In the data rows, zero lies at 4.5, halfway between 4 and 5.
Some points:
4|5|6|7|5|6|2|6|7|4|4|3|5|4|7|3|9|5|4|4|4|5|8|7|5|4|4|4|4|7|4|4|4|6|0|7|6|4|5|4|6|5|5|7|5
4|9|5|5|5|6|7|4|3|6|5|4|3|5|6|6|3|3|4|5|0|2|6|6|6|3|7|4|4|6|2|2|5|6|6|7|4|4|2|6|7|3|7|5|4
4|6|6|5|5|6|7|4|1|4|5|4|3|3|0|3|5|5|5|3|3|3|3|4|7|4|4|4|6|8|3|5|6|4|5|3|8|5|4|4|5|8|8|4|7
5|3|3|0|5|8|6|3|7|5|3|4|3|5|4|7|3|5|4|3|8|5|5|4|4|2|5|4|4|3|4|6|1|4|4|7|3|3|5|6|7|6|6|5|7
9|4|7|3|3|9|6|5|6|3|4|7|6|4|0|4|6|4|3|5|5|5|3|6|4|6|6|7|7|5|4|7|4|5|2|2|5|4|4|4|4|4|5|2|1
4|4|3|8|6|5|4|7|4|2|2|0|6|2|5|6|3|4|4|5|6|6|1|3|5|2|6|4|7|5|3|6|6|6|4|5|6|8|4|3|9|4|4|4|3
6|4|6|2|6|1|3|4|4|0|6|4|3|4|5|4|5|5|5|6|5|5|4|3|6|3|5|6|6|3|5|5|6|7|3|3|4|3|5|5|4|9|6|3|6
2|5|5|7|4|3|6|5|6|4|6|4|8|8|4|4|4|5|4|4|5|4|1|1|8|5|6|4|4|3|4|6|6|5|3|3|6|1|5|4|3|0|5|5|3
6|3|7|7|4|7|6|4|6|5|5|3|3|5|7|2|2|3|3|5|3|2|8|3|4|4|5|4|3|4|5|3|8|0|3|5|3|7|6|5|5|4|7|7|5
7|4|4|8|5|5|3|2|6|6|5|8|4|1|6|5|5|4|3|5|6|5|4|8|6|5|6|6|6|3|2|4|4|4|3|8|4|9|5|4|5|3|4|1|3
2|6|7|3|4|4|4|4|5|7|5|6|5|6|7|4|4|3|4|4|5|2|3|6|1|1|4|4|4|4|6|6|4|9|3|1|6|6|2|4|4|7|6|4|7
6|4|2|4|4|4|2|5|0|0|7|3|3|6|5|6|5|3|5|2|5|1|5|9|6|6|6|3|5|3|7|4|3|3|6|4|3|4|3|4|5|6|3|5|2
6|4|5|6|6|6|5|5|6|4|2|6|4|2|6|6|5|6|8|5|3|5|4|5|6|7|5|4|3|7|7|6|4|5|4|3|5|5|5|4|2|5|2|6|5
3|6|1|4|5|3|3|5|4|4|5|4|6|3|2|3|6|5|5|4|5|2|6|5|4|3|3|4|4|3|2|5|4|5|7|2|7|5|6|6|3|2|4|6|7
4|5|3|3|4|7|0|7|7|4|7|6|6|4|2|6|2|4|2|6|1|6|4|4|5|3|4|7|6|4|6|5|7|1|3|6|5|2|7|4|2|5|3|6|5
4|5|5|4|4|1|6|1|5|6|3|2|5|4|3|2|0|4|6|4|7|7|5|5|4|7|7|4|5|4|4|8|6|6|2|6|5|7|2|3|1|4|4|7|5
4|6|5|6|6|5|3|5|4|2|4|3|4|4|5|5|0|4|5|3|3|3|6|4|2|6|1|5|6|7|4|6|4|3|3|5|4|4|5|3|3|3|7|4|4
6|3|6|5|2|2|3|5|6|5|5|3|6|2|7|6|2|6|4|6|4|5|4|7|5|6|6|2|7|2|2|2|6|4|7|3|3|3|3|7|6|7|3|8|5
4|4|2|5|3|6|3|1|7|4|3|6|4|8|7|3|5|5|6|1|4|6|3|3|4|4|2|6|5|3|7|4|4|3|6|5|3|5|6|4|5|5|3|5|5
2|5|4|5|4|6|3|7|8|7|4|3|3|5|3|3|1|6|3|6|3|2|3|5|5|3|5|4|5|4|4|6|3|5|5|3|3|4|0|4|1|4|3|2|7
4|5|4|5|3|6|4|5|7|4|3|8|3|6|5|5|7|2|2|5|3|5|6|3|5|4|7|5|3|6|6|5|7|6|8|5|4|6|6|4|3|8|5|6|4
3|3|3|3|7|2|4|6|2|6|4|4|4|3|5|3|1|3|5|4|4|3|4|5|5|5|3|8|7|6|4|6|4|6|6|6|3|4|5|4|4|7|5|7|2
3|4|6|4|5|7|5|3|4|3|4|4|5|3|4|5|5|4|5|7|7|3|6|2|2|8|2|2|3|4|4|4|6|8|5|4|6|4|4|5|6|6|4|2|3
4|6|7|6|3|6|6|3|5|3|3|0|3|6|2|3|6|4|2|5|2|7|6|3|4|5|2|7|7|4|5|4|4|9|5|7|2|5|5|2|5|3|5|5|3
5|1|5|6|5|2|5|5|4|2|6|6|3|5|5|1|7|6|5|1|4|3|2|4|4|3|3|5|3|2|3|6|5|4|3|8|6|2|3|3|7|3|3|6|6
7|4|3|5|4|2|4|3|2|5|3|4|1|5|4|5|6|6|7|6|4|3|6|3|4|2|6|6|4|3|7|6|3|4|3|7|4|4|8|4|2|4|3|2|2
4|6|5|4|5|5|3|2|5|2|4|6|4|8|7|2|3|5|4|4|4|8|5|7|2|4|3|3|5|3|2|4|5|4|4|4|3|0|7|8|4|6|6|3|3
5|3|1|6|3|4|4|4|5|3|4|3|2|1|3|6|5|3|4|8|5|6|5|3|2|0|5|5|1|3|4|4|2|3|2|4|6|3|4|3|4|7|8|6|4
4|5|7|3|4|5|4|4|3|6|7|4|4|4|4|7|2|5|8|3|6|6|5|5|8|3|1|4|3|5|4|2|4|2|6|2|1|4|4|4|7|4|5|4|6
4|4|3|3|5|4|2|6|2|6|6|6|7|5|5|1|0|4|4|5|3|7|6|1|7|6|5|5|2|5|6|5|4|8|5|7|5|7|7|5|9|2|3|4|2
3|5|5|3|3|4|7|5|4|5|2|3|3|1|3|5|5|2|4|1|3|5|3|3|3|6|7|4|7|4|5|5|4|2|5|4|6|3|4|5|5|2|3|2|4
5|2|5|6|4|3|7|4|5|4|5|4|5|5|2|8|5|6|3|5|5|3|6|6|5|1|4|6|4|4|6|4|7|5|6|5|5|3|3|6|3|1|1|6|4
5|6|3|4|6|3|6|2|9|5|7|6|2|5|3|5|7|3|6|5|2|4|3|3|5|4|4|6|4|1|7|3|6|5|5|6|6|8|5|0|5|4|7|6|3
6|9|4|2|4|5|3|2|4|6|5|4|4|5|5|6|6|6|6|7|8|5|5|4|1|3|6|7|6|5|3|5|6|2|7|4|7|4|4|7|9|4|5|5|6
4|6|2|5|2|6|8|5|4|8|6|4|6|4|4|4|5|4|8|2|2|5|3|4|1|6|4|4|3|3|2|3|5|6|2|7|3|4|3|5|1|6|3|4|2
7|4|5|3|4|2|3|6|4|5|4|4|7|2|3|2|8|5|5|4|5|6|4|4|3|5|3|6|4|6|4|3|4|4|3|4|1|6|2|6|3|3|4|5|6
4|5|3|3|8|6|5|4|6|1|5|6|0|2|8|6|4|3|6|5|5|4|4|5|6|4|4|5|5|7|3|3|6|3|3|3|1|4|5|5|2|3|6|2|4
6|2|5|4|6|4|6|6|4|6|4|4|6|5|3|4|3|3|4|2|2|6|6|4|2|4|5|3|4|3|2|4|5|2|8|3|7|4|6|2|4|5|4|1|6
5|6|7|5|6|7|4|8|2|6|5|4|5|2|4|4|7|8|2|7|8|6|3|4|2|4|7|3|5|3|5|6|4|4|7|5|3|4|4|4|1|3|8|4|5
5|5|6|2|3|6|6|7|2|1|5|6|5|3|7|7|4|7|6|8|5|2|6|2|3|5|4|6|5|2|1|4|3|5|3|5|3|5|6|3|2|6|2|6|6
7|6|2|3|3|5|7|4|2|5|4|5|5|2|8|3|2|3|3|5|4|2|4|6|5|3|0|3|8|4|6|4|5|7|6|5|4|5|7|5|6|5|3|4|7
5|4|4|0|2|4|2|1|3|4|1|6|5|6|6|1|4|4|2|4|5|1|7|4|7|3|8|2|5|7|2|2|6|4|5|4|5|6|5|4|2|4|2|7|3
4|6|3|6|5|3|5|4|8|7|7|2|5|4|4|4|7|4|2|5|5|6|6|8|6|4|5|6|6|6|4|4|4|7|4|3|4|1|6|2|2|5|2|3|2
2|3|3|4|4|5|7|3|3|2|6|4|5|6|3|4|4|4|3|7|5|7|4|5|4|6|4|5|5|3|5|3|1|1|5|6|5|7|3|7|3|7|3|4|6
4|2|2|7|3|8|5|4|0|2|3|4|3|7|4|4|3|4|5|4|4|8|2|6|3|3|5|6|1|4|6|4|6|8|4|2|3|7|8|3|5|3|5|5|5
3|7|5|5|2|2|5|5|5|5|4|4|2|3|5|3|6|6|2|3|6|8|4|4|7|6|3|5|3|5|4|4|6|3|6|4|4|5|7|2|5|6|4|4|6
2|6|3|5|3|3|3|3|4|6|4|4|7|3|6|5|6|3|5|3|6|5|3|6|4|3|4|5|4|1|4|4|7|4|3|5|5|3|3|4|3|6|6|4|5
5|5|5|6|7|6|3|4|6|6|5|2|4|6|6|8|6|3|5|5|5|2|4|4|3|7|4|1|7|5|6|3|4|6|6|6|5|6|6|5|3|4|3|4|7
6|3|5|3|4|5|8|6|6|4|4|2|6|4|9|6|7|3|5|3|4|7|5|3|7|4|6|5|3|7|7|8|5|4|5|4|6|4|4|5|4|4|3|5|4
5|9|8|6|4|4|6|7|3|5|7|3|5|7|7|3|4|9|4|4|6|3|2|6|6|3|8|6|6|5|7|5|3|3|0|5|4|5|5|3|6|4|5|1|4
2|4|2|1|3|2|6|7|4|4|3|4|6|6|4|6|9|6|2|1|4|3|3|6|2|6|5|6|3|3|2|4|4|5|4|4|5|6|7|3|7|3|8|6|5
4|7|7|3|6|4|5|5|2|3|2|7|7|3|5|7|4|5|4|3|5|8|5|7|3|3|6|4|0|4|7|5|5|5|6|8|4|3|4|6|3|6|3|3|6
7|8|5|5|4|4|2|3|4|3|7|4|5|5|4|5|4|4|6|6|3|3|2|5|5|5|3|5|2|4|2|6|4|5|6|3|6|4|5|7|5|5|3|3|4
4|0|5|2|5|5|4|5|7|9|3|3|5|8|4|6|5|5|6|6|3|6|3|6|5|3|6|6|8|5|6|5|4|5|4|3|8|6|6|5|4|4|4|5|4
4|6|4|5|6|4|5|7|3|4|6|5|5|9|6|6|7|3|4|4|5|5|7|4|5|5|3|6|6|6|2|6|5|2|4|4|5|7|3|5|3|4|3|4|4
6|5|4|6|5|5|6|6|8|5|4|7|4|2|4|2|3|4|6|3|7|4|3|5|4|5|5|6|2|6|8|3|4|8|7|5|5|0|6|4|6|4|6|8|4
3|3|6|5|5|5|2|3|5|8|3|4|6|5|3|6|3|6|4|5|6|1|2|7|2|6|3|7|3|4|3|5|5|3|6|5|4|6|6|2|5|4|3|4|4
5|5|4|2|5|6|3|3|5|2|7|3|4|5|6|6|4|7|6|5|4|6|1|5|5|5|4|3|5|5|4|5|4|5|7|7|6|6|3|4|4|4|6|7|4
3|6|6|4|4|2|4|4|8|1|5|3|5|2|5|4|5|4|4|2|4|6|3|2|3|3|5|3|5|4|7|4|0|2|5|3|3|5|7|6|3|4|4|4|5
7|4|4|5|2|3|0|5|2|6|4|6|4|6|4|4|6|4|4|5|6|5|5|1|3|4|3|4|2|7|5|2|4|2|3|5|7|6|2|3|5|7|4|7|5
5|5|5|6|7|3|5|7|6|3|5|5|1|5|0|6|6|5|4|3|5|5|4|4|4|5|5|5|6|4|3|4|2|5|6|6|3|5|3|8|9|8|2|5|6
6|4|5|5|3|5|7|4|7|4|2|4|6|4|3|0|5|5|3|7|4|4|6|6|6|1|0|1|2|6|5|5|7|3|3|5|3|8|4|6|7|4|4|7|4
2|2|6|5|4|4|5|3|5|4|6|5|7|4|5|8|4|5|1|3|4|4|3|4|7|4|3|3|4|5|2|6|3|5|4|6|6|5|3|2|5|5|8|4|3
6|4|4|3|5|4|5|6|7|1|2|5|3|5|3|5|3|6|5|6|2|4|7|8|7|8|3|3|3|5|4|2|4|6|2|4|9|5|5|4|6|4|6|3|6
5|5|7|6|7|1|5|6|3|7|5|5|2|5|4|4|3|4|4|7|4|7|4|5|2|3|2|3|5|4|4|3|3|6|4|3|6|6|5|5|3|2|5|6|2
5|7|3|7|9|6|8|4|4|6|5|7|8|5|5|4|6|6|9|7|5|7|6|6|6|4|7|4|7|5|4|4|2|2|2|1|2|2|2|1|7|5|3|6|6
3|0|5|8|3|8|5|5|2|2|2|7|3|4|7|1|5|3|3|5|4|5|5|3|3|2|5|6|7|6|5|2|5|3|5|5|7|3|3|5|4|2|4|7|4
8|7|7|7|7|5|6|6|6|5|4|4|4|6|3|7|2|5|4|0|7|4|7|2|5|4|6|5|4|4|2|5|4|6|2|2|5|4|4|4|4|6|1|7|4
2|7|4|5|4|4|6|4|5|5|5|8|4|5|5|5|3|6|5|7|4|6|6|5|4|8|6|5|4|6|5|6|5|4|4|5|6|3|4|5|3|3|5|5|5
7|4|6|5|5|4|4|2|5|5|3|2|5|4|7|3|6|3|5|5|3|3|4|3|7|7|3|8|4|6|5|1|3|5|4|7|7|2|3|6|2|2|4|4|5
5|2|3|4|8|8|5|3|0|8|8|3|1|2|6|4|7|6|2|3|4|6|3|5|6|6|5|4|2|3|4|7|4|4|5|4|4|3|6|7|2|6|5|5|6
2|5|6|6|4|5|4|4|5|6|3|4|6|4|4|5|6|6|7|3|1|1|6|5|5|5|4|4|6|5|5|7|3|3|6|4|6|4|7|7|5|7|6|6|1
2|3|2|6|5|4|5|3|4|6|4|5|7|3|5|6|4|8|3|2|4|5|5|0|5|4|4|5|6|4|7|1|5|6|5|3|6|7|5|6|4|6|7|2|4
6|4|2|6|4|3|7|5|5|5|4|6|5|8|5|6|1|3|3|7|8|3|4|6|7|6|2|6|3|6|5|5|2|3|6|6|5|5|6|5|2|4|7|4|4
Along one direction, these points spread out more than along any other. Take the direction at right angles to it along which they spread out most. Then take the direction at right angles to both along which they spread out most. Go by this last direction. How far along it is each point below, from 0 to 99? 50 is the average, and the first point above lies past it. One standard deviation of the points above along it is 16.
6|5|3|4|5|8|2|6|6|4|6|4|4|5|5|3|4|8|5|2|6|5|7|6|4|5|6|6|3|3|7|5|4|5|5|3|4|4|1|6|5|5|4|2|5 56
9|4|6|5|4|6|7|6|4|5|6|5|5|3|7|5|5|7|6|5|6|8|8|5|3|6|3|3|6|5|5|7|4|4|5|1|4|5|1|0|5|5|5|4|3 67
3|2|5|6|5|2|5|3|6|2|6|4|6|3|3|3|4|4|5|5|4|1|5|5|1|6|8|6|2|6|4|4|4|5|7|4|1|5|6|5|5|5|5|3|5 44
4|4|4|5|3|3|2|1|2|6|5|5|5|5|2|7|3|3|4|1|3|6|5|5|4|4|6|4|7|5|8|4|5|6|2|1|6|5|5|4|4|3|6|6|4 33
4|7|4|6|6|4|4|6|3|5|0|2|2|5|3|5|5|4|2|6|4|3|3|5|6|7|4|4|2|0|7|4|6|2|3|4|4|3|3|3|6|4|5|5|4 45
4|5|5|4|4|6|5|4|3|6|6|3|4|4|4|4|4|2|5|7|4|2|4|5|1|8|5|3|4|5|6|4|3|4|4|1|5|2|5|6|6|4|4|5|6 58
4|3|6|3|4|3|8|8|5|6|7|4|5|8|4|3|4|4|5|3|8|3|3|5|2|5|4|4|6|5|8|4|9|3|5|7|6|5|5|5|4|5|5|4|2 37
2|4|5|4|3|6|5|6|5|5|5|7|5|5|5|5|5|3|4|8|7|4|5|3|8|4|5|5|1|5|4|6|5|3|4|3|6|4|5|4|7|5|0|2|3 59
0|3|5|3|3|3|3|5|5|5|7|6|2|1|5|7|5|3|6|3|4|6|5|5|4|7|4|4|6|5|4|4|5|3|2|4|4|6|5|5|6|2|3|5|6 46
6|4|4|5|3|4|5|4|3|5|5|8|6|5|1|7|5|4|4|5|6|3|7|2|6|3|5|4|6|6|7|6|6|4|2|7|0|4|5|6|3|3|6|4|6 58
5|4|6|6|3|4|3|9|6|6|3|5|5|5|6|3|5|3|7|5|6|5|6|4|8|6|6|4|6|2|2|6|4|8|6|2|4|6|3|9|3|4|9|4|6 57
4|3|5|5|6|3|4|3|4|5|4|6|5|6|6|5|6|5|3|7|3|4|6|4|5|7|5|6|7|3|7|8|4|5|5|3|3|3|3|4|8|4|4|4|5 54
2|4|6|2|5|6|3|4|4|4|4|4|5|2|2|1|4|6|8|3|6|3|5|5|7|3|5|0|6|2|5|3|3|5|6|4|6|4|4|5|4|5|4|5|4 49
6|3|1|6|4|2|3|5|6|3|5|5|4|6|4|4|3|5|6|4|4|5|4|5|2|5|6|0|6|6|4|5|6|4|5|6|5|3|7|6|8|4|5|3|6 50
4|2|6|4|4|5|2|6|2|7|4|3|6|6|2|4|5|2|9|6|3|5|7|5|6|5|4|2|5|6|2|2|4|5|4|7|2|2|5|2|4|6|7|2|6 60
7|2|3|1|5|4|4|3|6|8|5|6|5|6|6|4|6|5|2|6|2|4|4|0|4|4|6|3|2|7|4|4|5|5|5|4|1|5|2|5|5|4|5|4|3 50
